One turning vector, and how many ticks it has turned:
The counts run from 0 to 223.
[ -3   1 -13 -48  20   9  -1  -9 -40  -3   3 -45 -13  -9  17 -18 -11  -1
  10  18  19   1   6  13  -6   0   6  19  -5  -7   7 -32  12  21 -55  11
  -5  23  12   8 -18  23  32  14  -2  -5 -13  27  10  14  10  -1  -9   3
 -18   6  -5  -5  35   2  13  18  27  -3 -35  27  14  22   9 -26  10  25
  44   1  -7] | 7
[ 20 -11   1 -43  -3  -4   3   6  -7  11  -2 -19 -41  10  15   9 -34 -15
 -19   7   5 -16  -5   0   1  11  44   4 -17   0 -20   1   6  14 -35  10
  -5   7  19  -6 -30  18   2   9 -33  -4  26  14 -10  27  -4   5   4   4
  21   0 -15   4  18   1  -5  25 -25  -5 -29  49  30  -6   7 -24  35  29
 -11  12  11] | 141
[ 25  -9 -35 -27  38  13  11 -27 -21  24  28 -11   0  -5  14 -38  -6   1
  -6  35  28 -10  -8  -1  -2  -7  10  -8  -1  19 -15 -22  11   8 -23  -2
 -11  20  13 -30 -25  24  21   4 -21 -23   5   5  20  25   3  13   9  21
  -7   7   5   7   9  25 -30  31   3 -30 -40  45  18  11  -2   5  31  -2
  30  -8  -1] | 127
[  0 -15  15 -24  19  20  17  -2 -29  18   9 -25 -35   4   8  -7 -19 -25
 -29   1   0   7  14  -7 -36  12  35 -20  -2  -5   7   4   4  19 -28  -6
  16  17 -26 -24 -20  30 -17  24 -43 -27  29  -4   6   6   2  34  27  25
 -15  -7   0 -28 -10  -2 -27 -17  12 -10 -33  36   1  -4   1  -2  14   6
   4 -17  27] | 24
[-13  -3  20 -26  22   9  -1 -21 -12  29   3 -14  -8   5  17 -26  -6   8
  21 -17   2   5   4 -20   2  10   8  -9  -4  -5   2 -23  29 -20 -42 -13
   5  -6   2 -46  -8  31   6   6 -44 -28 -14 -27  23  18  -3   7   8 -15
   0  -4 -14 -40  17  34  -5 -13  24   6 -28  57  25  -9   5 -13  35  -3
  18  -3  -2] | 168
[  6  -6   7 -25   1  -6  -4 -29 -22   2  10   0  -4 -12   6 -40  -3  21
  24 -18  26  -7   3 -14   3  -3  -7  -8  -1   6  -7 -16  31 -13 -40 -14
  -7   9   2 -27 -24  29  27   3 -36  -7 -12 -18  29   8   4  -5  -3 -14
  -5  12 -11 -27   6  38 -12  -7  19 -19 -37  45  28  -8   7  -2  42  15
  21   7  -9] | 223
[ -8 -26   5 -25 -20   4   3 -35 -17  42   9 -18  -2  -7   5 -28 -10  -6
  21 -27  -7  -7  -5 -19  -5  -3  42   4   5   3  13  -3  -1  12 -56  -8
   4   1  -9   9 -12   6  16  40 -13  -8 -18  12   4 -27  24  -9   3   6
  19  30 -48 -50  21   5  13   4  12 -27 -32  43   3  -1  30 -21  20  21
  11 -11 -13] | 105
[ -1 -13 -14 -36  22  18  10 -23 -36   1   9 -25   0 -13  -7 -15 -14 -14
   0 -11  28   2 -10  27  26   5  -4  12   6  29  18   1  14  16 -33  -6
 -10  49  -9  12  13  17  20  21 -44 -17  -5  -7  16  -6  -4   8  20  13
 -31 -16  -8  -4 -12  19   0   5   1 -26 -31  37   6   7   4 -13  27  20
  25  13 -31] | 185
[-11 -10 -26 -18  16  -7  15 -28  -8  49  26  -1  10 -26  -8 -38  -5  17
  13   0  13   6  14  -3  -6 -13  30 -35 -13   9   4   3  16   5 -47  -6
 -10  10 -14  -7 -14  20  21  18  -1  -4  -6 -21  -5   5  20   5   6  13
  11  16  -1 -23  14   2  -7  17  37 -36 -37  46  17  -5 -18   9  23  13
  20 -29  -4] | 215
[  1 -23  11 -45   4  32   7  -9  -3  27  26  19 -15  10 -13  -6 -22 -13
  13 -13 -14   0   2  16  12  24  36   1 -14  -9  14  33  11   5 -23  -8
 -10  -1  -6   1 -13  23   2  -4 -69 -18  13 -21 -22   0  -1  14  18  10
  20 -14   3 -18  -4  23 -20 -15  -8 -16  -6  53  -9 -11  24  -2  48   0
   9   3   9] | 82
[-22 -10  -5 -34   4  -2   4  -6 -12  40  -9 -42 -20  -3  -1  10 -22 -20
  -4 -12   8  -4   5  13  10  -2  37  -5 -19   9  19  23 -10  20 -40   4
  -3  22 -19  10   0  34   4  47 -11  -4  13 -10 -34   4  -5  13  17  16
  14 -16  -5 -18   7  -2  28  26  -3 -25 -24  46  23 -14  11 -15  30  29
 -22   5  -8] | 146
[ 15  -9 -25 -46  33  26  18  -2 -22  47  32  -5 -15  -9  16 -11  -1  -3
  14  12  20  21   6   7  42   3  17  30   3   2  13 -23  21  16 -52  -2
 -30   6 -11   9 -14   4  14   6 -14   9  12   5 -16  -4  11  -5  17  40
  11  12 -12 -35   9  15 -10   1  26  -3   4  23 -18  13   6 -13  25  -4
  29 -23 -28] | 68
[-17   3  18 -44 -16   1  11 -23 -27   2  -5 -10 -34   1  19 -19 -24  11
  24  -2  25 -10 -11  20  17  29   6  13 -17 -12   2   4  28   0 -70  -3
 -19   2  23   5 -22   2  16  -1 -16   1  10   6  -8   8  -6 -21  -7   3
  19  11 -20 -11  34  32   8  -1 -12  -6 -20  37  22 -11   1 -26  36  35
  -6  16 -14] | 45
[-16 -28 -14 -29  18 -27  12 -15 -19  16 -11 -11  -7 -39 -17 -29 -28  -8
  -7  -6  18  23  12  -1  16  21  25 -10 -19  -2  11   2  11 -15 -58   0
  -7   5 -19  -8 -24  -6   5 -14 -24  -8   3 -40 -16   3  -8   6  29  -8
  11  -4   8 -25  22  16  -6  -8  -3  -6  -8  43  17 -21  13  -8  28  13
   6 -28 -24] | 209
[ 10   0   9 -27 -18  17   6  -7  -7  22  18   2 -21  22   4 -12  -2 -24
   2  -9  26  -9  12   8  -9  22  24  12   9   1  -9   9  19   0  -9 -11
 -13  11  12 -19 -35  42  24  26 -51  -8  19   4 -23  -5   8  16  -5  10
  16  12 -16  -8  -4  31 -30  -1   6 -39 -26  60  10  -2  18   9  40   8
   5  10  15] | 136
[-34 -11  -7 -30   5  10  21  -9 -18  18   5 -29 -33 -25 -11 -16 -11   4
 -10   0  15  11  -4  28  -7  19  12 -13  -3   7   4   0  19  13 -26  14
  -9  22 -10  21 -26  27  32  15 -10  12   7  12 -18  11  19  23 -13  22
  -9 -11   3  15   0   0   2  20  27 -15 -43  44  21  10 -19  -1  12  60
   4  -8  31] | 94
[ 12 -15  -9 -30  22  24   1 -20  -7  34  32   3  -6   4  18 -25 -16  -2
   5  16   3  -8 -31 -21  21  -3  12   1 -21  28   5 -25  14  -1 -45 -18
  -5  -6  -5 -22  -4  12  -2   7 -39  -9  -3  -1  26   7 -11  13  10  16
 -11  13 -19 -34   2  32 -25   3   6 -21 -26  38   9  17  26 -13  39  -5
  18  14 -10] | 73
[  6 -26  11 -45 -14  -9   5 -11 -25   1  -4 -23 -19   2   5  -5 -40  -8
  -9 -10   2 -12 -17  -9   3  11  52 -14 -16  24  -5   4 -10   6 -26   4
   6   2  -5  -4  -9  22 -20  18 -29  -1   6   6   7   8 -11   5   5  18
   2  -7 -21 -18   5 -14  -7  20 -26 -33 -30  47  39  -4  18 -31  45  21
 -11  15   4] | 143
[ -6  -3  15 -35  27  11 -17 -24  -1  38   6 -10  -7   9  14  -8  -8   0
  24  -8  -1  -2   5  -1   5  -1  19  -2 -16 -14  12  -9  32  -3 -59 -12
   1 -10   7 -31   2  22  13   8 -49 -33  -2 -15   9  11  -5   2  13 -26
  15 -11  -5 -33  35  30  10 -20  18   6 -24  41   5 -17  14 -16  34  -8
  15   3 -14] | 169
[-23   3  -5 -31   2  -3  -4 -20 -16  37  -5 -22  -5 -17 -10 -32 -17 -12
   6  -5  27   1  -5  20  14  24  -5  22  -1   5   7 -11  24  -9 -42   5
 -11  21   7   9 -23  -3  47   3 -14  -5   5   0 -26   2   4   3   4  -9
  13  10  -9  -2  25  35  17   6   9  -3 -23  50  12   7  17 -11  12  54
  10 -10 -13] | 99
[ 20 -17  11 -41 -17   8  12   3 -24  12   5  -9 -43   7   3  -7 -21  -7
   0 -22  22 -15 -10   0  27  34  21  17  -2   4  -4   2  10  -2 -25  -4
 -16  10  16  -4 -30  21   5   4 -45   9  39   0 -22   2 -10 -19  19   5
  19 -11 -19  -9   3  17 -16   3 -31 -13  -2  61  13 -15  12 -18  46  25
 -13  10 -12] | 139
[ -2  -9  -9 -37  32  -7   3 -18 -51   1  -8 -51 -14 -29   4 -29  -4   5
   8  -9  23   5  -2   5  23   3 -10  14   7  13  10 -39  21  -6 -40  -4
  -9  32  -1  -4 -15  21  33   9 -13   4  -1   1   7  19   5 -18   5  -4
 -13 -22   5   0  17  20   9  11  12  10 -21  38  21  -7  -2 -20  18  39
  29 -10 -20] | 5
[  8 -27 -15 -44  22  10  15 -23 -36  11  17  -2   1 -13 -10 -31  -7  -3
  12  -9   7  25  27  -2  -7  -6  36 -19   1  -2   6  -6  -6  16 -34   4
   7  17 -28 -10 -15  19   4  10 -27 -23  -9 -19   5 -10  18   5  19  23
 -11  -1  -1 -31  -2 -10 -27  -8  23 -34  -8  38   0  -4   4  -1  27 -20
  37 -36  -5] | 120
[-15  -4   0 -43  -9  -7   2 -19 -27  21   0 -13 -13 -20  -1 -21 -27  -5
  16   6  19  -2 -15  12  16  29   2  27  -7  -1  11 -17  22  -1 -63   4
 -14  13  13  20 -21  -5  37   2  -1   2   5  17 -20   0  10  -5  -5  -9
   7  20 -19 -10  44  21  20   4   7  -3 -23  38   6  13  22 -23  15  55
  15  -1 -15] | 100
[ -8 -14  31 -33  18   9  -3 -23 -18  17   5  -8 -20   0  16 -36 -10  19
  15 -16   1   5  -5 -22   3  18  16 -13  -9   0  -1 -35  18 -25 -43 -19
   4 -15  -1 -39 -13  22  -2  -5 -36  -7 -15  -2  29  15   8   9  -2   2
  -8  -3 -17 -52   5  26 -20 -12  27   0 -26  48  21  -1   7 -10  31   2
  19  -4   7] | 167
[-13  -1  -9 -18   6  21  36 -13 -19  36  16 -13 -27 -17  -3 -14 -17   8
  -5  -3  38  -1  -8  19  -1  14   5 -27 -14   9  -4  10  38  15 -42  -1
 -13  29  -5   0 -21  13  18  15  -5   8  38   6   0   2   5   2  12  25
   7   0 -14  -1   2   8 -14  18  17 -24 -42  31   9   3 -47 -14  25  52
 -11 -15  11] | 38
[ -5 -14 -39 -29  25   3  10 -34   2  39   5  -6  10 -20 -22 -28 -26 -10
 -12  14  34  -8  -1  14  -1   7  32 -29  -9  23  -6   6  16   7 -28   0
 -12  22  -7 -24  -4  -6   9  18 -16 -21   8 -13   3  -4 -11  17  26  11
   2   0  11   6  14  16 -17  20  -9 -50 -41  60   8  -6 -11 -12  26  17
   0 -16 -16] | 34
[-23 -18  13 -25   7   5  24  -3 -14  49   6 -26 -37   6   3  -1 -29 -16
   5  -1  -8   3  -9   2  -1  10  28  -1 -19  -8  32  33  -3  22 -63  -3
   4  13 -29  17 -10  13  10  36 -27  -6  19 -14 -29   4   4  12  25  24
  13   3 -12 -30  10  22  19  -8  -2   8 -14  35  -8 -12   9  -2  12  29
 -26  -5  10] | 202
[ 21 -14 -21 -31  32  18   4 -33 -25  15  30  -8  11   1   6 -36  -9   5
  11  28  28 -18 -24   1   2 -10   4  -8 -12  28  -3  -6  12  10 -33 -14
  -4  18   3 -21  -7  18  19  12 -24 -18  -7   7  19   5 -10   7   9  24
 -12  12   2  -4  13  31 -23  19  -5 -42 -36  42  14   7   5  -5  34 -10
  19   8 -11] | 128
[  0 -20   1 -54  15  32  12 -17 -12  10  19   3 -16  10  10   4 -18   8
  11  -5  -6  15  32  10 -15  -3  64 -15  -3 -23   0   1   0  24 -41   8
  -3   5  -3 -10  -7  35  -2   4 -43 -37 -10  -2  14  14  20  16  -4  -4
   5  -3 -11 -24  10 -17 -12  -3  25 -18 -29  39   4   0 -13 -12  33 -15
  29 -10  11] | 174
[-12 -17 -21 -43  26   0   1 -33 -22  24   7 -42  -4 -12 -11 -42   5   8
  25  -5  -2   8   5   9  11  -5  23  -9   4  10   3 -15 -14 -10 -17  -2
 -12   3  -5   3  -7  33  30  11  -7  -8 -32  -5  -7  27  26   9 -13   9
   6 -13  12   0  11  16   4  20  24 -15 -25  62  36  -6   6   7  32  19
  25 -10   1] | 2
[ 23 -21 -43 -42  46  18  19 -19 -27  35  34 -16  -7 -18   0 -22   0  -2
  20  16  11   6  12  13  26  -6  22   9  -4  -6   4  -3   5  18 -39  -1
 -22  17  -2  -3 -13   7  16   5 -15 -13  16 -11 -28  12  22 -13  26  29
  14  -5  17   0  10  15 -17   5   6  -5   0  36 -12 -11 -13   8  23  -6
  25 -33 -24] | 123
[-25  12   9 -21  -2   7   6 -18  -3  36  -1  -4 -13   3   2 -27 -12   2
  16 -22  32  -8  -4  17  19  30  -7  10   7   4   7   4  34 -14 -43 -14
 -23   9  21 -14 -24  21  31  16 -21  -4   7 -11 -18   4   4  -3  -2  -9
  26   5 -16 -10  16  52 -11  -2  11 -22 -25  63  19 -18   0   0  34  42
  -8  -1  -7] | 43
[ -6  -4 -23 -31  15  25   9 -14 -29   5   9 -26 -17 -15  -4   0 -14 -17
 -10 -14  37   8  -1  32  18   7  -3  20   9  23  17  -8  28  20 -33  -4
 -10  52 -10   8   7  29  29  25 -41 -10  23  -3   5  -6  -3   0  23   7
 -20 -22 -12   1 -12  24   4   1  10 -26 -27  39   1   7  -4 -11  17  38
  13   1 -24] | 186
[-14 -12  -1 -32   8  -5  28  -1  -8  30  -4 -40 -45   1  27  11 -19  -2
  12 -20   6  14  22   3  14   0  50   3  -4 -21   8   1  -7  24 -52   4
 -18   3  -1   9 -14  33   3  26 -12   2   5   3 -24  22  29 -15  -9  15
  27  -1 -23 -21  10  -7  18  10  11  11 -11  43  23 -17 -14  -5  25  30
  -4 -15  -3] | 53
[ 23 -17   2 -37   8  21  19   4 -37  23  10 -27 -43  -6  19 -13   1  -8
  -5  -6  13   8  -2 -10  20  16  18  31  16   1  -8 -34  18   5 -26   0
  -8  12  -1   5 -47  10   7  11 -26   4  30  31  -4  -8  27  -7   5  16
   8   8 -40 -27  -1   8 -21  -6  10   9  -1  36 -15   8  11 -22  14  18
  29 -17  -9] | 14
[ 20 -21  -4 -14  39   5   1 -13 -11  43  -1 -42 -26   8  19   2 -16 -29
  -8   3  -1 -20 -14 -15   5  -5  21  12   0   7   1 -16  12   8 -43 -10
   7  14 -14 -33 -14  24   4  36 -45 -30  30  -4   0   9  -9   0  38   0
  17  -7 -14 -26  10  27   2  -5 -17  19 -19  37  -8 -11  13 -13  21  12
   1   1 -10] | 20
[  0 -27  10 -47   7  22  14  -4 -20  16  20  12 -28  -2 -22  -6 -23 -11
   9 -21   1  -1  -3  11  24  28  29  11 -15   5   5  17  23   0 -28  -5
 -10   5   1   8 -18  12   4 -15 -62  -8  21 -23 -25   2  -9   7  24  -3
  18 -26  -3 -14 -11  20 -18 -16 -18  -1   4  48  -8 -14  14  -7  52  11
   0  -2   2] | 83
[ 13 -13  -5 -13  20  26  -2 -15  -9  39  22 -10 -15  -5  22  -1 -14 -12
  -2  -5  16 -21 -17 -16  26  -8   3   4 -16  20   7 -18  41   3 -52 -20
  -2  10 -11 -29  -3  26  11  17 -57  -6  26  -6  20   8 -13   7  34  -1
  -4  -5 -15 -28  -4  38  -6  -9   6   0 -21  30  -6  -2   6 -12  32   9
  14  10 -11] | 75
[ -5 -23 -23 -46  18 -16  21 -21 -27  17  10  -8  -5 -35 -10 -21 -42  13
   0   6  12   9  11  -1  -4   8  41 -24 -40 -16   4   1   9  12 -70  14
  -6   7 -17   7 -16 -20   5  -8   3   1   6  -3   7   7   1   2  15  18
  -1  18   1 -18  26 -14  -2  14   4 -19 -28  23  10   5 -19 -19  11  23
  16 -23  -7] | 212
[ 10 -19   4 -41  34 -10   8  -2 -50  -2 -13 -37 -19 -21   4 -14 -25  -4
  -1  -6  11  19  25  -4   0   2  13 -11 -11 -17  11 -11  12  12 -65   1
   5  22 -23 -15 -19   8   1   0 -34 -22  22 -19   6  11   0 -10  33  -3
 -15 -13  -1 -32  21   5  -2 -21   3  19 -14  23  11 -26  -3 -21  16   1
  21 -24 -14] | 116
